Each path is a new rotation, seen through one point. The rows after it are directions, each followed by how far the rotation turns it, in degrees each step (0 if it stays put).
Each turn is a multiple of 5 degrees from 10 to 175, or 0.
Each row of a path follows its step; steps can be skipped.
path 1
step 0: [  5  -3   3   6   7   2   7 -17 -13  14 -11 -23 -10  -9 -24 -21 -20   5
   6  -2 -14  10  -6  -7 -21  15   4  12  -6  21 -26   3  10 -10 -12  -1
  13  10  -8  -7   0  10   3   1   0   1  -7  -1  -6   9  -5   3  -4  -5
  -9   2  19   6  14  -4 -14  41   2   3  -1 -11]
step 1: [ 12  -6  -5  -9  -8   0  -8  -1   8   2  18   1   9  11  -7 -15 -14  18
  11   0  18   1  26 -11  -4  -5   6  16  10   7 -12  24  11   0  -3  -7
  -1  14  -6  -7  22  -9 -11 -28  12  11  10  -2  -8  -1 -20 -21  -9   6
 -11  18  -4  10 -18  10 -16  13   3   1   2  16]
step 2: [ 10  -4  11  -3   1   1  -3 -10  -2  16   4  13  18   7 -19   6  -8  26
  28  -8 -24 -11   5  -2  -2   5  -9  16  -7  -8 -11  -1 -14   4  -3  16
 -21  -4 -16 -13  -1   2 -22   0   5 -24  15  -2 -21  -4   4 -23  -4 -12
  -4  -2 -16   4  20   8  12   2   8 -10  -6  -9]
step 3: [  9   6   8   0 -20   7 -13   5   1   1  19  16  -5 -27  -1  -7 -19  -6
   2 -20 -26 -16 -18   5  -9 -13   2   8  10  28  -9  -4  -5   4   2  11
  -9   4 -26  -2   5  14   6 -16  -2   5 -20  -5   4  17  -1 -12  12  -8
   3  -4 -12  -5   1  -3 -20  -1  18   6  -5  10]
step 5: [ -8 -14  10 -28  -9  12  23 -16   3  -2   1  15   4  -9 -11  -4  -5  12
 -20   7 -16  -3 -10 -10   9  14  -3  22  -3  20  -4   5   4  -2 -11   8
   4   6   5 -18   1   0  -8 -18  11   3   5  -4  -9  -5  13   9 -22 -20
  -6 -15  16  -6   9  22 -14  10 -15  -1   0  17]
step 6: [  3   5   0  -6  14   1  19  -2  14 -19  -1  16   2   6 -29 -13  -5   4
   6 -12  -7  11 -15   1 -28 -16   3  -7  -2  -5   2   0  14  -6   2   4
 -24  -4 -10  -9   6  18  18 -16   8 -10   7  -9 -10 -16 -20 -15 -12   0
  -4   0   3  24 -11   9 -17   3   4   1  17  17]
step 7: [ -5   6  10 -15   9  -8  -3 -17   2  -5   6  -6  17   2  -6  -7  10  28
   5  12 -23 -11   2   9 -17  -4   4   2   6   0  -4  -2  -4  23  16 -26
 -12  -8 -13 -17  12  12  -8   7  27   6 -10   9   7  14   5 -15   3 -17
   4  12  -1   5  14  -6 -16  26  -5   1  10 -13]
step 11: [ 13  12  20   1 -11  14  -1  -4  -7  -1  12  22 -16   1  -1  -7 -11   7
   5 -12 -10  20 -12 -13 -13  -9  -6   7  -7  19  -9   4  -5  -9  15  -3
 -10  10 -25  11  11  24   5   4  25  19  -4  -7   3  13   0  -9  -1 -15
  -5 -17 -13  -9  -1  -3 -17 -17   9  16  10  14]
step 13: [ -7   4  13  -2  -6   0  -5  -2  13   2  17  -3  -6  15 -23  -2  -1   5
   6  15 -22  -8   4 -25   7  -1  -1  22  -2  18   2  12   1   2 -11   6
  -5   8  11 -15   0  -2  -6 -34   9  -7   2  -8  14 -10  -4   6 -12 -16
  11   1   7   1  -5  25 -26  17 -17   8   6  18]
[ 3  2  1  3  0  0  0  6  1  2 -3 -1  3  1  3  2 -3  2  4  5  3 -2 -5  0
 -1  2 -5  3 -3 -8 -1 -4  2 -3  4 -1 -6  5 -1  0  1  3  2  1  1  1  4  2
  2  4  0  5  0 -2  0 -3  2  0  5  4  2  6  0  4  0  1]
155
[ 1 -3  4 -1 -1 -5 -2  2  4  2  2  2  0  6 -3 -3  0 -2 -5 -1  0  1 -7 -1
  1 -2  1  0 -1 -1 -1  2  1  2  6 -2 -2 -5  2  1 -1 -4 -5 -3 -1  1  4  1
 -7  3 -1 -4 -1  2 -5 -5  1  0  3 -2  6  1  2  1  6  2]
85
[ 5  2  0  0 -2 -3 -5 -1 -1 -5  1  0 -4  1  0  2 -1 -1 -4  3 -1 -1 -3 -3
 -2  4 -1  1  1  2 -5  1 -4  3  2 -1  6 -1  0  3 -6  1  2 -4 -4 -1  0  0
 -1 -3  2  8  2  3  3  6  0  0  1  2  2  7 -2 -5 -1  4]
80
[ 2  1  0  2 -1  0  2 -2  7 -1  0  2 -4 -3  5  0  3  6  2  0 -2  0 -4 -4
  0  5  3 -5 -2  4 -2  3  5 -7  0  5 -1  1  3  1 -3  1  7 -1 -5  2  3 -1
  0  3  1 -5  1  2 -2 -4 -3 -3  2 -3 -3  1  0 -3  0 -2]
130
[-1 -2 -1 -1 -6 -3 -1 -2  0  5  1  4 -2  1  0 -3 -3 -5 -3 -1  1 -3  1  3
  2 -4 -3  0 -2  3  1  3  4 -6 -2  2 -4  0 -2 -5 -4  0  1  0 -2 -3 -7  2
  4  2 -7  5  0  0 -1 -2  3 -5  1  2 -2  4 -4 -3  1 -1]
145
[ 1  3  1 -4 -2 -4  3 -6  1 -3  4 -4 -3  0  4  7  1  2 -1  3  6  3  1 -5
  6  2  0  4  2  0 -1  2  0 -2  5 -3 -2 -3 -4 -2  3  1 -5  1  3 -1  0 -3
  1 -4 -5 -1  3  0  3 -1  2 -5 -3  0  0  2  4  3  1 -4]
115
path 2
step 2: [  7   9   1   6   3   4  13  -5  10 -13   1 -10  32  10 -19  -4 -13  14
  21   4  -7  -1  18 -10   0   5   8   5  15   3  -7  26  12  -8 -21 -10
  -1  -4 -10   8   0  -6  16  10  -6  -4  -6  -1  17   4 -18  -1   3 -11
   9 -10 -16 -17   8   3   1 -14 -10  17  22   0]
step 4: [ 12   4  14   6  -1 -11  -5  23  12  -3  29  12  16 -11  -1 -14  19 -12
 -18  -7   1 -15 -15  -4   1  -1   6 -11  -1  -7  18   7  19 -10  -1  -1
  -1  -2   8   3   0  10 -13  -9  -1 -16  12  14   3 -32  -9   2  12  11
 -12   9   3  -2 -13   6  13   6   4 -16   1 -13]
step 5: [  2  15 -17  20 -18  13 -10  22 -19  -2   9  -2 -19   5   4  13  -8  -5
 -17   3   7  -4  -9  -4  26  17  13  -9  21   5   4  -3  -3   4  -4   7
  15  11   5  -1   3  12   1 -13 -10   8   5  -8  29  20  -4  -7   3  -8
  -3   7  -5  -6  -4 -11   9   7 -15  19   1  -6]
step 6: [ -8   9  -9   0 -13  -1   2  -2   6  -8   2  -6  -6  46  31   1  -3  -2
   2  13 -10  18   4   4  -3  14  -8   5  -7  12   2   9  -4   5  -7 -13
 -24   6   5   3 -13   2  11  -3  -1  15 -11  -5  -7   8  -7   5   2  10
 -14   5  13  18  -5   5  20   2  18 -13   6   8]
step 7: [  8  -2  15 -13   4  -5   0   6   2  -2 -24   8  -5  -1   8  20   3   7
  -6   4   0 -23  -8   9   5   6   4 -13 -21  -3  -7  -7 -14  20  25   7
   9  11  -6  -7   1  -7   8  -5   0 -15   6  -1 -22  11   3  13   1  16
  -8  20  11  11  -9  16 -17   4  -2 -18 -28   3]
step 9: [-27 -17 -17  -3  -7  12   2 -15 -13   8 -24  -8 -15   1 -13   5 -16   3
  -6  -7  -7  11  -5  20  -9   1  -3  -2  -2 -22 -16   4  -5   3   3   3
   4  -6  11  -3 -12   1 -11   6   5  16   3   8 -21  10  11 -13  -7 -11
  22 -17 -13   9   3 -14  11 -16  11  11   9  -2]
step 10: [ -8  -2   3 -22   6  -7  14 -19   2   7  -3   9  27 -20  13  11  -4  -6
  25  10  -9  14   0  10   0 -13 -11   2 -10 -19   9   0  13  -4 -11  -8
  -4 -14   4  -3   6   5 -14  -1   3   3  -6  17   6 -21   7  -1   1   9
  -2   1 -20   6 -11  26  -7  -1  -6 -26   5   1]
step 12: [-10  -5  17  20  12  -5   6  -2  -4  -3  22  -1  -1   6  -3 -32  -2 -32
   5  -8  10  21  15 -12 -15  -9  -1   6  -2  21   4 -11  -9 -17   1  -5
  -4   5   9 -10 -12   3   4   8   9  17  -5  -1  10   6   8   3  -1   8
  -7 -16   5  -4  10  -9  18 -14  10   6  11 -15]
step 13: [-11  21   9   8  21   4  14  23 -10  -4  -6  -4  -1  -3   6   8 -12   7
  -1 -22  31  -7   5  16  -8 -11  -7   0   7 -16  16 -10   0  -5  13   0
  -5  -1  -8  -6   3  23  35   2  -1   0  15  10   0  -5  -2  -2  14   0
  21   6   6   5  -7   5   4  13   5  -6 -11   2]
[-4 -3 -1 -1 -2 -1  7  3 -2 -1 -4 -1  0 -1 -5  2  0 -3 -4  2 -1 -3 -1 -5
 -2 -1 -3  1  5  2  5  6  2  1 -1  2  1  0 -4  3 -1  4 -1 -3  8 -1  0 -3
  1 -1  0 -1 -3 -2 -7  2  0 -5 -3  5 -5  3 -2  3 -3  0]
115
[-2  3 -1  2  0 -3  3 -3 -8 -1 -4 -5 -5 -5 -3  4  5 -2 -1 -2  7 -2  0  3
  4  6  2 -1  1 -2 -5 -2 -1 -2 -2  3  3  4  1  1  2  1 -2  5 -3  0  1  1
 -4  3  4  0  1  1 -2  0  3  1  1 -2 -4  4 -1  0  1  3]
175
[-4 -1  2  7 -1 -1  2  1  2  6  0  2 -3  1 -5  1  2 -4 -2  1 -4 -2  0  2
  0 -3 -2 -6 -8  0  2  2 -2 -7  1  1 -3 -3  1  1  1 -1  0  2  1  6 -1  0
 -9  1 -4 -1 -6  3 -1 -1  2  1  0  1  2  1  1 -3  3 -1]
125
[-2  1  4 -3  0  4  0  4 -4  0  1  0  7  0  0  0  0 -2  0  4 -1  0  0  0
 -1 -3  1 -2 -2  0 -6  2 -3 -2  4  6  5  9  5 -3  1 -4 -3 -2  0  5  4  1
  3  6 -2  4 -2 -3  0  0 -1 -1 -3  3 -3 -6  0  2  1 -3]
155
[-3  0 -3  3  0 -1  5 -3 -3  4  1  3  0  2  7  0  0  4 -4 -2 -6 -4  1  2
  4 -4 -1  2  3 -1  1 -1  0  2  0  4  3 -1  1 -1  0  2 -2  4 -2  1  3  1
  3  0 -2  5  1 -3  0 -5 -3  3  1  7  5  6  2  4  3  4]
85
path 3
step 0: [ -2   4  10  -7   8  -6   5   8   9   8  -7 -37  -1 -17  30 -21   8   6
  -2 -24   9 -22  -1   4   8  -8 -14  14   7  13  27   8  -1  -1 -16   7
   6 -10 -14 -14  12 -21   4  -5  -6  14  -2  19 -13  15   4   7 -11   4
  12 -12   0  -8 -24   3 -14 -11  -2  13  -8  -1]
step 1: [ -3  23  -5  -6   1   2   9   2 -10  11   0 -32  17 -15   7 -29   4  18
  18  -9 -11 -17   1   8  -8  -6  -9   8   0   0  10  15   5  -5 -12  -7
  11  -9  -3 -27  -9 -11   1 -24  -1  12  -3   7  -7   9   1  -4 -16 -11
  -1  -9  18   9 -25  30   5   9 -11  -2 -18  -3]
step 4: [-15 -18  -6   8 -18 -14   1  21 -24  13  12 -16  -6 -37   7 -18   8   3
   9 -23  20   4 -10  -6  -4  -7   5  -8 -15 -10   9   2  23  -5  -6 -11
  -1   6 -15 -13   2  -2  16  11   7  -7 -17   4 -22   2  -2  26   1   0
 -17  -4  11   1  -1  -4  -8  -3   9  -3 -16   4]
step 5: [-30 -10  14  -8   0   1  -5   0 -12   0  16 -19  -7 -29   4  -8  25   7
   8 -11   7  -7   8 -14  -8 -15   0  -2  -9  -9  -7  -1  -5  -8 -13 -16
  -9  -2 -16 -20   9   9   4   6 -20   3   8  18 -16  11 -17  25 -11  -2
 -13 -11  15  16 -26 -16  -7  -2  -2   4  -4  12]
step 6: [-18   1   3 -13  -1   8  -1   5  -4  -9  -1 -22 -16 -14  18 -12  20  10
 -12 -11   8  -7  11  -1  -2 -35  11  -2  -2  -6 -14  -1  -2  -5  -6 -19
   4 -31 -15  -8  16   7  15  -2   7   5   3   9  -8  -4 -24   0 -22  -5
  16  -3   3   8 -25   8  20  -5 -22   9  -7  10]
step 7: [  2  -7  -9 -16  -4  17  -3   0 -17   7  -6 -14   1 -10  -1 -32  11  -2
 -13  -1   3  -8  -5  -1  -1  -3  11  -3   2  -7   4   2  -6   2  -3 -12
  21 -12  -5 -12  35  -4  25 -12  13  -6  -2  -1 -12  -1  -6  14  -5 -29
  24  -1  -5   1 -31  12  21 -11  -2  12 -14 -19]
step 8: [  6 -11 -29  -4 -19   5  -3  -8  -8  19 -17  -8   1 -10  17 -19  28  11
  -9   1  -1 -13  15   9  -2   4 -10  -1  10 -23   4   9  -9  -6 -12 -16
   4  13  -4  -8  20  -1  12  -6   3  23  -9   0  -8  -4  12  22   1 -17
   4  -2   2  -5 -29  10   5  -4  30   6 -15  -2]
step 9: [ 13  18  -6   2 -21   4  10  -5   8   2 -12  -7 -10 -15  27 -18  22   7
   3 -10   9  -3  11  -8  -2 -18 -19  14  10 -33  25   9  -9 -11 -12  -9
   4   8  -9   3  10  11  19  -2   2 -10  -5  22 -14  -2   7   9  -3   4
 -19 -13   1  -7 -14   8  -9   5  15  -9 -22  -1]
step 13: [ -1  -7   4  -8   9  -2   8   8 -12  -1 -19  -9  14 -25   0  -9  21 -10
  -5   1  25 -19  16  -7   3  -1  10   2 -16 -30  -1  -9  14   2 -15 -10
  -2   3  -1 -18   1  -3  21   7  14  -2  -2   4  -9  -7   7  16   0 -27
 -11  13  10 -21 -20  11  13  21 -13   1  -9  19]
[-1 -1 -1 -1  0  0 -1 -5  6 -2 -1  6  1 -3  5  4  0  4 -4  2  4  0  0  0
 -1 -7  3  5  3  1  3  3 -6 -2 -4  5  4 -3  3  3  2  0 -3  1  2  3  0  7
 -1 -3  0  1 -1  4 -3  2  3  1  4 -4  3 -3 -3  1 -1  4]
115
[ 1  1 -6 -2  2 -2 -4 -2  3 -2 -1  1  4  2  3 -2 -4  3  3  1  0  0 -2  3
  2  0 -1 -2  0  2  4 -2  1  1 -3  1 -6 -2 -5 -5  0  1 -2 -8 -4 -3  4  2
 -3 -2  4  0  2  5 -6  5  0 -5  2  4 -1  3  0  1 -2 -2]
40
[ 2  2 -2  3 -1 -4  4 -2  2  6 -3  4 -5 -4 -1  0 -3  1  0  1  0  1 -1  4
 -3  1 -1  5  5 -3  1  4  2  1  2 -4 -2  5  1  3  4  5 -3 -2  3 -4 -1 -7
  1  2 -3  6 -1  1 -8 -3  1 -1  2  0  2  2  1  0  2 -2]
60
[ 2 -1 -3 -3  6 -1 -1 -1 -4  0  2  0  0  0  4  4 -2 -5 -1  1  5  1 -4  2
 -9 -2 -2 -2  0  3 -1  2  3  2 -1 -5  0  0  2  5  2  1  3 -1 -5 -3  2 -1
  0  1  2 -1  2  3  8  1 -2 -1  2 -1  6 -6  1 -1 -6 -3]
90
[-3  1 -2  2 -1  2  4  4  1  1  0  1 -2  0  1 -1  3  1  1 -2  2  1  5  4
 -2 -3  2  1  2  4 -2 -1  4 -3  0  6  2  1 -3  1 -2 -5 11  1 -1  1  3 -3
  5 -2 -5 -1  7  1 -4  2 -2 -1  3  5  2  0  1  2 -2  3]
155
path 4
step 0: [ 28 -15  -6   6  -1   6   0  -3  -7   5   4  -1   3 -12   3   1   0  -8
  -3 -18   4  -3   6  28  -3   7 -10  -1  -2   1  -9  -9  14  12 -20 -10
  -4   0 -10   6  14  10 -14   4  11   6  -3 -29  12  -4 -11  16 -18   1
 -16  -2  -7   1 -10 -16 -17  18   9 -15  14  23]
step 1: [  9  -6  18   1   0  15   3  13   3  21  10   5  12  -8 -14  16  -4  -4
  -7  -6 -23  -7 -21 -20 -13  25  -3  23 -24  -5   2 -18  23  14  -9   5
   4   3   3  -1  -9   7   3   0   2   7 -13   3   3  14   9 -11  -2  14
  -7  -6   8   2   6  -2  13   8  -6  10  11  15]
step 3: [ -6  -3 -18   6 -23  24  -5  28 -12 -11  -6 -12   7  -5   8  16  -8  -1
   2   4   1  -7  -4  -1  -1  27   2  13  19  -3  -7 -13   8   2 -14   2
  -8 -12   7  -6  14  -1   8  -2   4  -3   3 -16  -6  -9  -1 -24  23  14
   3  -7   5  16 -15   0   9  17  10  17  -9   2]
step 4: [  6 -15 -16 -14 -15   3  22  -7  11 -18   3   7   8   9 -24 -20  -7  36
  -2 -12 -12   0   3   3  11  -8   4   4 -16   3  10 -23 -10   9 -16  10
  13  -8   5  -5   3  -3   0 -10  -7   8  22 -22  -6  -1  -5 -11   5   5
 -12  -4   7   6  -3  -1   1  10   1 -12   1  11]
step 5: [  2   2  -1   5 -21  -1   7  11   6  -6  -8  11  20   3   2   4   0  -9
  -3  -1   4  12   2   7  -2   7 -15   4  17  -5  16  -6  -4   5   3  16
  16  11   9  11 -10  15  -3  16  -1  14  -1  -3  22   1   0   5   5  30
   7   4  14  34  17  -2  22  22  -3 -10   0 -18]
step 6: [  9 -32   7 -16  -9  18  11  -3  16   4  -6 -24  14  -8  -7  -8   5   0
   2  -5   2   0   6  30 -13  15  -4   0   2   2  -2   8  12  11  21  -5
  11  -2 -11  15  23  -5  15 -13  -1  -8  10 -17  -4   0  -9   0 -19   0
  -6  -8  10  13  10   5  -7   6  12 -16   3  -1]
step 8: [ 15   3   1   6  -3  15  -8  -9   2 -10  13  -8  14   3   1 -10  -1  -5
   5  -4  25  10  11  14  -8  -4  -1  25  -9  -1   4   1   3   3 -19   0
 -23  12  -3  11  10  -7 -13   6   4 -10  15 -21   1  10 -10  13  -7   8
  -9  -2  -2 -18  -6   3  -9  29 -16 -30 -11  -4]
step 12: [-12 -21  -8   0 -11  22  -1   1   5   7 -15  -6   6  -3   0 -11  -3  24
  12 -13  11   2   0   0  -2  11  10  17  -8   7  -7 -10  21  -1  -4   5
   8 -11   9   3   6  -6  -2 -12 -12  -7  21 -26 -15  -6   7 -12   9  24
 -19 -11  -6   3 -12   8 -15   9  19  10  15   7]
step 13: [ 11   9 -23 -19 -11   5  18  15  17   4  -2  16  10   9  -4   1  -1   1
  -4  -9  -9  10 -21  -8   9   7 -11  -6   0  -3   2 -14 -18   7  -7  20
   5   6  12   0  -8   9 -10  -2  -7   8  16   2  15   1 -28 -18  11  22
   3  -2   5   4 -20   8  18  20   0  -7   3   3]
[-5  4  2  2  1 -2 -3 -1  3 -1  6 -1  2  1  2  0  0  1  3 -3 -4  3  5  0
 -5 -2  3  0 -5 -5  2  2  1  1 -2 -1  5  5  1 -3  0  1  1  4  1  3  6  1
 -2  2  3 -1  0  0 -2  3  0 -5  5 -4  7  4  4 -1 -4 -2]
115
[ 3 -4  0  2  3  1  1  0  4  2 -1  2 -1  0 -3  1  3 -4  0  6 -5 -1  0 -1
  0  1  0 -3  1  0  1  2  3  3 -1  5  4  0  4  5 10  1  4 -1 -1 -2 -2  6
  0  6  1  5 -2 -2 -2  0 -1  2  2  3  7 -1  0  3 -1 -4]
85
[ 0 -1 -4 -3 -1  6 -3  1 -1 -4  0 -3 -1 -3 -1  1  3  0  5  4  0  3 -2  1
  3 -4 -1 -1  2  5 -3  5 -1 -4 -6  3 -1  5  0 -2 -3 -2  0 -6  2 -1  2 -3
 -1 -1  4 -1  3 -2 -2 -1 -7 -4  0  5  3  4 -1  3  2 -2]
80
[ 1  0  1  3  5  1  3  2 -3  3  9  4  3 -2  1  3 -2 -1  4  1  5 -1 -4 -2
  6  1  1  3 -5  3 -1 -1  0  1  3 -7 -4  4  2  0  3  0  3 -3 -1 -3 -2 -3
  0  1 -3 -2  1 -6  3  1  2 -2  0 -1  3  5 -4  1 -4 -1]
55
[  2  -2  -2  -3   0   0   6   0   6  -3   1  -5  -2   2   3   1   1  -2
  -1   0  -3   1  -2   0   1  -4   0  -1  -1  -2   2  -1  -2   3   0  -1
   0  -4  -1  -4  -2  -2   3  -6   3   0   0   0  -1   5  -5  -1  -5   0
   4  -7   4 -10  -1   0   2  -1   0  -6  -1   0]
160
[  2   1  -1   0   2  -2   0   3  -2 -11  -4   1  -3  -4  -2   2  -3  -3
  -1   1   3   1   3  -1   6  -4  -1   2  -1  -1   4  -5   0   0   1   4
   6   0  -4  -2   1   2   3   2  -1   1   0  -1  -6  -2  -1   3  -5  -2
   1   1   3   1   5  -2  -1   3   0   5  -1   2]
65
